Families of rows that turns and mirrors carry onto each other, the same ones carrying the whole set onto itself: the rest of each named row's family, in list order
4 families of 4 rows
q_178: [-1.15  2.42 -1.40  0.62  1.58 -0.84 -0.06 -0.10  2.65  1.25  2.55 -0.24
  0.89  2.06 -1.46  2.57 -0.31 -0.36  0.27  3.79  1.22 -0.80 -0.57  1.51
 -0.11]
q_668: [ 0.62  1.50 -0.45  0.62  0.17  1.26 -4.74 -0.43  0.93 -1.86 -5.04 -1.24
 -0.63  3.16 -0.47 -0.78  0.93  0.37  1.11 -2.01  0.05  1.25 -0.37  0.87
  0.93]
q_927: [-1.10  2.84 -2.36  1.03  0.79 -2.23  1.04 -0.87  3.79  1.55 -0.13  0.06
  1.54  0.58  0.31  1.91 -0.15 -1.41 -0.77  2.56  1.03 -0.77  0.83  1.79
  0.67]
q_618: [-1.41  1.39 -1.07 -1.24 -2.43 -1.24  0.08 -0.42 -1.86 -0.71  1.26  0.08
 -3.49  1.67  1.07  2.04 -0.84 -2.26  2.45 -0.40 -0.36  0.22  1.80 -2.84
 -2.52]
q_172: [ 1.61  0.13 -0.67  1.31  0.76  1.40 -1.74  0.29  0.38  0.10 -6.17 -1.80
  1.07  1.51 -0.10 -1.00  2.04  0.94 -0.34 -1.80 -0.85  0.64  1.75  0.08
  0.12]
q_67: [ 2.62 -3.02  0.73  2.50  2.89  1.85 -0.40 -0.12 -0.37  0.78  2.24 -1.35
 -0.29 -0.99 -0.98  0.96 -0.50 -0.77 -0.99 -1.54 -3.43  0.01 -1.74 -0.54
 -0.68]
q_844: [ 1.19 -3.03  0.64  1.75  1.01  0.98  1.03 -1.01 -0.74  0.73  1.81 -0.87
 -0.62 -2.72  0.68 -0.63 -1.18  0.13 -0.72 -2.60 -2.56  0.83 -1.63 -2.14
 -0.92]
q_216: [-1.25  0.42 -0.08 -2.04 -3.11 -1.83 -0.68 -1.97 -1.53 -1.72 -0.57  0.34
 -2.99  1.31  1.99  1.15 -1.11 -2.58  3.03 -1.67 -1.28  1.78 -0.51 -1.53
 -2.12]
q_743: [ 0.86  1.20 -2.43  1.83  1.46 -1.77  0.28  0.90  2.43  1.71  1.67 -1.22
  1.77  1.72  1.05  2.90 -0.01 -1.19 -0.43  2.45  1.72 -1.75 -1.42  0.97
  0.42]
q_224: [ 1.33 -2.65  0.04  0.99  1.79 -0.05  0.51 -0.02 -0.66  1.53  1.95 -1.97
  0.74 -1.72 -2.26  0.57 -0.64 -0.74 -1.03 -1.73 -1.98 -0.21 -3.62 -1.68
 -1.62]
q_624: [ 0.00  0.78  0.42 -1.14 -1.70 -2.25 -3.16 -0.93 -1.68 -2.35 -0.04  0.94
 -4.08  3.03  1.35  1.69  0.04 -2.42  1.95 -0.75 -2.05  1.28  0.33 -1.20
 -2.94]
q_377: [ 1.18  0.51  0.87  0.67 -0.93  1.28 -2.18 -2.65  0.87 -1.03 -6.07 -1.47
 -1.04  1.48  0.46 -0.37  0.52  0.09  0.15 -1.53 -1.54  0.64  2.65  1.54
  0.45]
q_858: [-2.47  0.32 -0.79 -1.35 -2.41 -0.37 -1.12 -1.95 -1.65 -2.74 -0.33  1.78
 -3.09  1.01  1.76  0.43 -0.10 -1.40  3.40 -0.56 -0.54  0.78  2.10 -1.02
 -1.68]
q_497: [-1.09  2.35 -0.93  0.93  1.84 -2.20  0.18 -1.20  2.43  0.32  2.52 -0.95
  1.86  1.35 -0.14  2.68 -0.55 -1.64  0.51  2.35 -0.51  1.14 -1.71  3.39
  0.52]
q_32: [ 0.36 -2.91  1.00  2.15  1.48  0.87 -1.92 -0.05  0.04  0.34  2.73 -1.44
  0.10 -1.53  0.08  1.25 -1.51  0.01 -1.48 -0.89 -4.06  0.23 -3.24  0.20
  1.00]
q_570: [ 0.06  0.21 -0.75  1.31 -0.83 -0.47 -3.80 -0.79  0.55 -1.68 -5.93 -1.70
  0.51  1.32  1.40 -0.97  1.14  0.31 -0.62 -1.81 -0.26  0.15  1.08  1.64
  1.28]

Which other rows belong to the same family as q_858? q_743, q_224, q_377
Which other rows belong to the same family as q_497? q_668, q_624, q_32
Which other rows belong to the same family as q_927? q_618, q_172, q_844

Families of rows that turns and mirrors carry onto each other, the same ones carrying the whole set onto itself: the rest of each named row's family, in list order
6 families of 6 rows
q_883: [-1.31 -0.04  0.93 -2.89 -0.77  0.41  0.77  0.87 -0.32 -0.12  4.05  1.72
  1.75 -1.94 -1.82 -0.66  2.89  3.61  0.11  2.37 -0.42  2.67 -1.06  0.13
 -0.82  0.92]
q_840: [-1.07  2.27 -2.46 -0.25 -1.79  0.06  0.00 -0.59 -3.65 -0.84 -1.65 -1.41
 -0.78  2.02  0.16  1.63  2.41 -3.29 -1.14 -1.35  1.76  1.81  0.41  0.05
  0.43 -0.17]
q_129: [-0.34 -0.14  0.52  0.19 -0.69  1.83  1.51 -0.56  2.41 -0.96 -2.98  1.43
 -0.50  0.52 -2.05 -1.00 -3.99  0.68 -0.73 -1.09 -1.83  0.67 -1.52 -2.80
 -0.31  0.76]
q_576: [-0.08 -1.14  0.54 -2.16 -1.92  3.05  0.11 -0.97  1.30 -0.58 -5.23  2.02
  0.51  0.47 -0.96 -0.23 -2.11  2.33  0.15 -0.42 -1.86  0.27 -2.88  0.01
 -1.05 -0.42]
q_234: [-1.44 -1.68 -0.39 -2.94  1.46  1.38  0.49  0.84 -1.67  1.92  1.53  3.20
  3.54 -1.27 -1.79  0.94  3.50  1.12  0.13  1.53  0.01  4.17 -1.68  0.40
 -0.95  0.16]
q_266: [ 0.08  4.46 -1.18 -1.45 -4.07 -0.41 -0.40  0.41 -3.43  0.03 -1.56 -0.44
 -1.01 -0.51  2.18  0.37  2.00 -1.22 -0.43 -0.57  2.03  1.29  1.32 -1.01
  0.86  0.38]
q_473: [ 2.23  0.29  2.48 -0.54  2.12  0.60 -0.10  0.78  0.52  2.85  0.71  0.24
  1.62 -3.53 -2.97 -1.16  2.87  0.49  0.83 -0.66 -0.08  2.56 -1.90 -1.34
 -1.30 -0.17]
q_872: [ 1.89 -1.23 -0.45 -1.72 -1.26  1.71 -0.02 -0.88  0.96 -0.35 -4.95  2.76
  1.57  1.27  0.05  1.67 -2.32  3.63  1.17  0.84 -1.18 -0.35 -1.27 -0.39
 -0.92 -1.39]
q_8: [ 0.56  1.35 -0.24 -0.57  0.04 -0.29  0.92  1.32  1.11 -0.71 -3.11  2.76
  1.17  2.74  0.16  0.89 -1.42  4.79 -0.06  1.42 -1.73 -0.53 -1.29 -3.47
 -0.76 -0.23]
q_291: [-2.44  0.58 -0.28 -2.10 -0.92  2.41  1.41 -0.44  1.49  1.19 -3.42  1.48
  0.31  1.16 -1.51  1.63 -2.64  0.74 -0.78  0.04 -2.76 -1.21 -3.16 -2.00
 -0.17 -1.14]
q_413: [-0.11  3.93 -2.17 -2.34 -2.57 -1.36 -1.96  0.52 -2.66 -0.80 -0.80 -0.97
 -1.84 -0.58  2.04  0.01  3.25 -0.23 -2.19  0.02  2.11  0.51 -1.57  0.25
  0.34  1.54]
q_347: [ 1.90  5.06 -1.32 -1.76 -3.48  1.62 -1.13  1.51 -2.78 -1.66 -0.31 -0.23
 -1.64 -2.08  1.14  0.91  3.53 -1.19  0.05 -0.70  0.14  1.25 -1.22  0.86
  0.70 -0.21]
q_138: [ 3.01  2.70  0.13 -0.44 -0.76  1.78 -0.22  2.30 -0.04  1.22 -4.75  3.35
  0.39  1.16  0.24  1.64 -1.76  2.66 -1.47 -1.14 -0.35  0.75 -2.12 -2.68
 -0.30 -0.66]
q_43: [-0.03 -2.25  1.97 -0.39 -0.23  1.64 -0.05  1.94  0.45  2.22  1.10  2.32
  1.42 -2.94 -1.06 -3.02  3.45  0.50 -0.69 -1.12  0.00  2.37 -2.58  0.20
 -0.64  0.62]
q_885: [ 0.48  1.21 -0.61 -0.29 -2.04  2.80 -0.40  0.48  0.64  0.11 -3.23  1.23
 -0.11  1.79 -2.29  2.70 -3.34  0.33 -1.20 -1.04 -2.17  2.06 -2.40 -2.44
 -1.65 -0.29]
q_673: [ 0.73  2.31 -1.15 -0.41 -0.51  1.04  0.37 -0.17 -4.38 -2.17  0.07  1.00
 -1.53  1.47  1.78  0.78  2.05 -3.19 -2.82 -1.27  1.44  1.70  0.27  0.52
  0.15  0.29]
q_978: [-0.30  0.32  1.95 -1.95  1.43  2.30  1.38  0.29 -0.13  3.23  2.90  1.28
  1.24 -0.57 -1.77  1.49  3.47  2.19  0.50  0.83 -0.88  2.77 -1.67 -0.93
 -2.23 -0.42]
q_160: [ 0.17 -2.44  1.81 -3.43 -0.05  0.16 -0.42  0.08 -1.87  1.75  0.11  0.61
  1.61 -1.18 -1.24  0.07  3.81  3.18  0.37  1.82  0.33  3.19 -1.12  1.33
 -1.79  1.55]
q_950: [ 1.14 -3.83  2.28 -1.41 -0.07  0.64  0.36 -0.83 -1.27  1.90  0.16  0.74
  1.05 -2.09 -1.45 -0.85  2.49  0.96  1.49 -0.42  0.46  3.10  0.70  2.18
 -1.34  1.24]
q_240: [ 1.30  1.25 -0.94 -1.09 -0.03 -0.07  0.51  0.62  1.16  1.75 -4.55  2.82
  1.29  0.14 -0.54  1.14 -2.70  2.10  0.17  0.27 -1.29 -1.93 -1.28 -2.44
  0.84 -1.98]
q_163: [ 0.93 -1.52  0.99 -1.41 -0.09  0.59  0.24  1.46 -1.07  2.41  1.45  2.77
  3.19 -4.82 -1.05 -1.27  2.58 -0.52  0.93  0.17 -0.97  3.19 -0.07  0.30
 -0.22  0.37]
q_212: [ 1.15 -2.07  1.01  0.22  2.04  0.26  2.01  0.88  0.27  0.32  1.69  2.26
  1.90 -2.75 -3.00 -2.45  2.69  0.74  0.15 -0.80  0.99  2.29 -0.97  1.44
  0.41 -0.15]
q_889: [ 0.85 -1.27  1.47 -0.93  1.04  1.85  0.96  1.40 -0.83  1.86  2.60  3.07
  2.00 -4.29 -2.71 -1.95  1.57  0.64 -1.41  0.56  1.02  1.37 -0.86  0.98
 -0.14  0.22]
q_634: [ 1.00  4.13 -1.22 -1.17 -2.23 -0.90 -2.02  0.44 -3.70 -2.51  0.62 -0.12
 -0.86 -0.98  1.82  0.82  1.12 -2.20 -2.46  0.35  1.05  1.65  0.70 -0.83
 -0.25  0.82]
q_409: [ 0.24  2.73  0.11 -3.49 -4.10  0.55 -0.65 -1.51 -2.20 -1.97 -2.01 -1.55
 -2.02 -0.12  2.14  0.60  1.45 -0.42  0.51  0.40  1.73  1.02  0.52  1.37
  0.50 -0.62]
q_917: [ 1.42  4.11 -2.83 -1.43 -0.50  2.40  0.39 -0.74 -2.22 -1.43  0.10  0.35
 -1.23  0.11 -0.68  2.19  2.33 -2.47 -0.47 -0.71  3.19  2.86 -1.00  1.74
  1.01 -1.20]
q_248: [ 1.60  2.36 -2.58  0.24 -0.84 -0.68  0.32 -0.12 -3.09 -3.40 -0.17  1.72
 -1.01  2.35  1.54  1.31  1.61 -0.73 -0.93 -1.45  2.74  1.96  0.51  1.27
  0.81 -0.05]
q_461: [-0.20 -1.80 -0.17 -1.06  0.27  0.66 -0.83  0.91  0.48  2.16  3.56  2.62
  2.98 -0.80 -1.27  1.12  2.60  2.26  0.74  2.32  0.78  3.12 -0.30 -0.26
 -1.44 -0.27]
q_357: [ 1.27  0.83 -0.92 -1.65 -1.42  0.15 -0.07 -1.14 -2.52 -2.68 -3.14 -1.63
 -1.89  2.17  1.09  0.65  2.69 -1.29  0.60 -0.57  2.07  1.07 -0.05  1.94
  1.16 -1.49]
q_755: [ 1.20  1.34 -0.70  1.23  0.34  2.05  1.28  1.20  0.93 -0.13 -3.13  2.31
 -0.12  1.97 -0.20  0.16 -1.84  1.74 -0.06  0.79 -1.72 -2.41 -0.32 -3.53
 -0.18 -1.40]
q_824: [-0.99  1.64 -0.53 -0.78 -0.42  3.06  0.37 -0.29  1.61 -0.20 -3.02  0.86
 -0.40  1.39 -1.47 -0.59 -3.19  1.04 -1.68  1.59 -1.15 -0.62 -1.71 -4.43
 -0.58  0.00]
q_774: [ 2.16 -0.18 -1.89 -0.10  0.76  0.16 -0.31  2.12  1.38 -0.57 -4.52  2.55
 -0.06  1.75  0.21  0.65 -1.25  1.49 -0.23  0.08 -2.15 -1.13 -2.75 -1.79
  0.87 -0.68]
q_972: [-0.37 -1.28 -0.25 -0.85  0.66  1.08  0.52  1.88 -1.23  0.99  3.38  2.17
  2.70 -2.40 -3.18  0.94  2.97  1.89 -1.12  2.11 -0.75  0.58 -1.53  0.63
 -1.13 -0.50]
q_348: [-1.37  1.01 -0.54 -2.43 -1.85  2.84  0.23 -0.41  2.67  0.44 -1.73  2.48
 -1.15  1.09 -0.04  1.38 -4.73  0.69 -0.74  0.89 -1.26  0.45 -1.67 -2.56
  0.16  0.20]
q_756: [ 0.37  1.78 -2.15  0.60 -1.61  0.23 -0.16 -1.35 -1.96 -0.70  0.99 -0.31
 -2.58  1.51  1.08  1.50  1.67 -3.04 -0.28 -2.39  2.23  0.91  1.32  1.69
  0.63  0.08]
q_152: [-0.25  3.53 -0.67 -2.04 -4.46 -0.28 -1.14 -0.25 -2.35 -3.67 -0.21 -0.34
 -1.28 -1.40  1.16 -0.65  0.78 -1.11 -1.73 -1.36  0.24  2.23 -0.92  0.06
 -0.02  1.68]

Which other rows belong to the same family as q_409? q_576, q_872, q_160, q_950, q_357
Which other rows belong to the same family as q_163? q_840, q_234, q_266, q_291, q_240
Which other rows belong to the same family as q_43? q_413, q_461, q_774, q_348, q_756
Which other rows belong to the same family as q_347? q_473, q_138, q_885, q_978, q_917

